50 stands for zero in the data rows.
Here is a table of points, one per row:
  86  41  62  76  37  52  41  39  37  57  69  71  38  65  43  81  41  39  83  45  39  73  41  83  38  40  40  59  49  39  80  41  54  37  46  49  40  38  40  47  49  39  68  42  78  83  40  84  39  38  58  39  41  66  41  39  41  50  64  58  41  48  38  49
  42  38  39  49  38  37  40  72  43  68  76  40  38  60  41  48  39  41  45  58  67  39  40  39  58  41  37  38  38  46  42  40  56  72  41  40  44  48  64  52  40  58  40  41  54  45  51  39  52  62  43  65  81  76  60  38  41  69  56  48  52  50  39  38
  39  61  54  41  40  57  42  37  36  44  38  38  37  39  52  43  45  45  40  68  64  40  39  39  70  44  41  39  66  37  56  52  39  45  40  38  58  36  52  40  41  76  42  41  40  40  86  39  51  64  66  40  60  48  43  45  40  63  38  40  48  40  39  37
  65  48  45  61  39  39  40  41  53  53  76  47  38  57  41  36  40  46  44  53  42  61  40  67  38  45  38  58  38  60  55  40  57  58  41  46  38  61  47  78  39  47  38  42  90  69  39  55  38  67  45  49  72  75  40  38  41  37  67  65  39  40  39  48
  72  40  68  50  65  39  40  39  55  39  62  78  39  37  41  99  40  59  63  39  62  64  39  75  63  49  37  44  38  40  76  41  39  45  61  40  39  38  48  40  39  43  78  52  55  53  39  84  48  39  38  40  39  38  41  39  45  47  49  79  41  39  71  47
  37  40  76  39  56  39  45  37  37  44  39  71  69  39  39  47  40  64  38  38  46  49  48  53  38  63  45  37  38  37  57  38  40  39  59  60  39  39  39  40  54  42  60  58  39  40  41  46  39  42  75  40  39  40  56  38  53  38  48  39  40  71  52  38
  40  85  49  40  39  53  38  49  53  81  38  40  40  43  43  43  40  51  39  73  60  44  39  39  70  39  38  49  67  68  40  48  47  42  41  52  69  67  62  44  39  76  40  40  39  43  65  40  39  64  61  58  55  43  39  49  40  40  56  39  67  40  39  57
  40  45  39  42  41  56  55  60  51  63  49  39  55  45  53  40  46  41  39  47  43  44  53  39  45  46  64  63  69  83  39  56  38  39  43  36  58  57  62  48  60  37  39  71  39  40  37  40  68  53  60  56  38  39  48  82  46  36  38  40  68  70  54  51
  59  40  99  40  62  39  52  55  54  38  39  68  37  39  39  45  39  78  63  61  47  57  51  76  39  82  66  38  51  48  80  39  40  39  85  38  39  40  40  41  38  40  99  95  45  49  55  62  40  45  46  40  46  42  64  50  65  39  61  39  41  99  78  39
  40  37  52  41  36  70  92  40  62  38  42  47  82  40  96  40  99  74  40  72  55  37  77  40  46  87  40  59  67  38  48  99  41  40  78  78  53  44  38  41  57  55  41  58  41  41  78  40  39  69  75  41  39  46  79  37  78  39  39  41  39  56  42  55
  39  47  39  39  45  37  44  60  37  36  41  39  53  61  40  56  51  44  38  49  47  38  39  39  42  41  65  54  37  60  39  40  54  46  40  38  55  49  53  58  39  50  42  40  39  45  48  39  41  47  53  58  53  56  39  42  40  80  41  37  42  40  63  41
  71  39  57  70  44  40  40  38  71  55  73  41  38  68  41  70  42  40  72  60  46  40  41  47  38  40  37  38  43  45  50  41  85  85  41  40  39  39  38  85  39  38  53  45  53  92  39  62  39  44  38  55  95  95  49  44  44  56  85  60  40  55  39  38
  57  65  40  96  55  50  40  59  38  75  51  57  76  84  41  39  40  41  54  38  40  77  47  56  63  42  76  60  39  74  40  44  97  77  41  46  58  44  71  98  89  44  40  52  54  65  39  38  70  45  66  91  69  66  40  59  41  59  57  67  80  44  37  49
  51  42  47  43  43  39  39  60  51  37  53  38  38  45  41  56  56  39  51  37  61  38  40  39  37  40  71  37  38  41  47  41  52  57  40  39  38  42  38  48  40  52  44  40  38  37  38  53  38  49  38  46  54  70  44  39  40  72  58  51  40  43  52  38
  66  40  57  53  44  39  47  70  45  43  44  44  52  42  41  49  40  43  63  38  37  58  46  61  39  39  57  37  38  42  63  41  37  56  41  39  39  39  45  47  53  39  67  41  64  63  40  55  39  38  42  39  41  37  41  38  41  46  81  59  40  53  45  38
  39  77  57  41  38  61  66  41  69  37  48  40  48  39  57  39  47  52  41  59  88  39  51  39  61  63  39  40  74  46  45  53  40  46  39  51  52  45  69  41  40  58  46  42  40  40  59  40  46  60  37  39  43  39  46  65  58  37  38  39  49  39  38  62
  40  66  39  40  44  63  39  37  41  58  61  40  39  46  42  48  39  45  39  58  64  40  39  40  61  40  38  42  41  36  45  49  44  46  42  38  70  64  69  39  40  89  40  41  39  40  79  40  74  66  47  67  64  51  43  54  41  46  38  46  74  41  39  62
  39  56  39  41  39  63  50  89  37  64  39  47  56  52  50  39  58  44  48  73  44  39  39  39  35  39  43  37  68  66  39  51  61  54  40  49  50  49  45  64  39  49  46  40  45  39  61  40  55  68  55  61  53  37  39  46  44  58  38  39  60  40  42  37
  38  38  39  45  73  46  45  62  37  59  39  38  48  56  44  60  37  38  47  43  38  45  45  44  38  41  68  64  39  50  39  45  47  39  55  70  37  70  38  39  65  38  54  45  39  40  39  49  52  38  37  38  39  39  41  56  57  60  38  43  38  44  60  47
  39  39  39  40  41  42  44  58  48  54  39  43  38  41  40  55  58  42  44  36  63  38  46  39  52  40  51  55  50  47  38  41  43  40  40  47  37  46  37  40  40  59  39  41  39  40  41  38  54  46  37  38  50  38  44  37  39  62  38  46  40  41  46  46
  40  87  41  40  55  75  42  77  37  42  39  47  47  57  45  40  54  41  40  36  43  38  52  40  93  41  73  54  60  68  41  39  66  48  49  44  91  82  88  45  48  58  41  44  41  41  56  41  78  84  38  87  54  56  40  85  41  86  40  39  99  41  74  61
  40  66  42  41  38  69  71  40  68  38  40  40  65  43  74  39  65  40  40  66  70  39  67  40  53  65  38  36  86  54  40  69  39  39  39  62  70  78  65  40  38  57  46  42  41  41  69  41  68  35  37  38  43  40  53  58  65  61  40  54  57  40  38  66
  40  47  53  41  80  48  84  41  71  49  41  49  64  40  91  39  84  82  40  55  38  74  87  40  42  81  45  60  59  56  39  82  40  40  95  73  37  38  38  41  81  40  38  94  41  41  46  40  39  47  39  40  40  41  89  65  92  40  43  40  40  73  83  53
  40  58  39  40  54  80  65  38  62  37  39  40  41  38  61  39  63  38  40  44  45  38  69  40  57  56  48  56  38  53  40  66  40  40  39  77  61  50  57  41  51  69  41  43  43  40  51  40  88  37  38  38  39  40  60  73  53  37  39  48  57  55  37  91
  40  39  52  43  80  46  73  51  49  65  39  39  45  39  76  63  64  93  39  50  42  48  79  44  39  81  54  38  39  38  39  71  43  40  84  77  39  38  39  41  50  41  38  75  41  42  55  40  39  38  38  41  47  40  91  37  95  38  38  39  41  51  52  58
  61  38  43  57  46  38  42  37  54  37  63  53  38  60  41  55  40  40  59  41  38  68  45  70  41  40  43  58  38  46  55  41  54  51  46  39  46  49  43  45  40  38  58  40  74  53  40  62  53  38  37  46  38  37  40  64  40  37  45  45  45  39  58  42
  66  40  40  85  62  39  40  39  37  37  90  76  63  70  41  62  41  44  78  38  38  40  41  47  56  41  41  49  40  39  62  42  58  83  40  39  41  39  39  68  53  47  58  41  60  84  40  76  38  38  54  51  43  62  41  39  41  37  72  81  41  41  39  49
  40  45  44  40  70  63  58  38  74  75  40  39  76  38  63  40  55  56  40  50  53  71  80  41  46  57  54  92  43  68  40  67  39  40  59  75  62  59  58  40  96  38  40  67  40  40  50  40  39  46  78  45  39  40  67  65  57  39  60  50  59  76  64  54
  75  39  51  54  38  43  40  39  38  38  46  95  56  37  41  50  40  59  66  38  38  58  40  73  56  39  39  37  68  39  88  40  39  48  55  39  39  39  39  39  54  44  55  44  82  60  41  83  40  57  78  40  39  50  40  39  40  39  45  41  40  39  38  39
  60  56  50  71  58  38  46  58  54  37  49  55  46  79  43  37  54  40  69  39  42  65  42  70  47  40  74  71  40  36  37  40  71  69  40  42  60  72  40  72  48  38  56  42  70  52  40  50  58  38  44  75  47  53  40  37  40  52  50  90  43  40  66  69
Along one direction, these points spread out more than along any other. Where along it does each point below lie, from 0 to 99? The average is 50, and the first point in the table lies past the average. One standard deviation of the points above along it is 16.
  75  39  51  54  38  43  40  39  38  38  46  95  56  37  41  50  40  59  66  38  38  58  40  73  56  39  39  37  68  39  88  40  39  48  55  39  39  39  39  39  54  44  55  44  82  60  41  83  40  57  78  40  39  50  40  39  40  39  45  41  40  39  38  39 65
  40  37  52  41  36  70  92  40  62  38  42  47  82  40  96  40  99  74  40  72  55  37  77  40  46  87  40  59  67  38  48  99  41  40  78  78  53  44  38  41  57  55  41  58  41  41  78  40  39  69  75  41  39  46  79  37  78  39  39  41  39  56  42  55 19
  66  40  57  53  44  39  47  70  45  43  44  44  52  42  41  49  40  43  63  38  37  58  46  61  39  39  57  37  38  42  63  41  37  56  41  39  39  39  45  47  53  39  67  41  64  63  40  55  39  38  42  39  41  37  41  38  41  46  81  59  40  53  45  38 63
  39  56  39  41  39  63  50  89  37  64  39  47  56  52  50  39  58  44  48  73  44  39  39  39  35  39  43  37  68  66  39  51  61  54  40  49  50  49  45  64  39  49  46  40  45  39  61  40  55  68  55  61  53  37  39  46  44  58  38  39  60  40  42  37 47
  40  45  39  42  41  56  55  60  51  63  49  39  55  45  53  40  46  41  39  47  43  44  53  39  45  46  64  63  69  83  39  56  38  39  43  36  58  57  62  48  60  37  39  71  39  40  37  40  68  53  60  56  38  39  48  82  46  36  38  40  68  70  54  51 39
  38  38  39  45  73  46  45  62  37  59  39  38  48  56  44  60  37  38  47  43  38  45  45  44  38  41  68  64  39  50  39  45  47  39  55  70  37  70  38  39  65  38  54  45  39  40  39  49  52  38  37  38  39  39  41  56  57  60  38  43  38  44  60  47 48
  39  61  54  41  40  57  42  37  36  44  38  38  37  39  52  43  45  45  40  68  64  40  39  39  70  44  41  39  66  37  56  52  39  45  40  38  58  36  52  40  41  76  42  41  40  40  86  39  51  64  66  40  60  48  43  45  40  63  38  40  48  40  39  37 45
  39  47  39  39  45  37  44  60  37  36  41  39  53  61  40  56  51  44  38  49  47  38  39  39  42  41  65  54  37  60  39  40  54  46  40  38  55  49  53  58  39  50  42  40  39  45  48  39  41  47  53  58  53  56  39  42  40  80  41  37  42  40  63  41 53
  37  40  76  39  56  39  45  37  37  44  39  71  69  39  39  47  40  64  38  38  46  49  48  53  38  63  45  37  38  37  57  38  40  39  59  60  39  39  39  40  54  42  60  58  39  40  41  46  39  42  75  40  39  40  56  38  53  38  48  39  40  71  52  38 46
  39  77  57  41  38  61  66  41  69  37  48  40  48  39  57  39  47  52  41  59  88  39  51  39  61  63  39  40  74  46  45  53  40  46  39  51  52  45  69  41  40  58  46  42  40  40  59  40  46  60  37  39  43  39  46  65  58  37  38  39  49  39  38  62 37
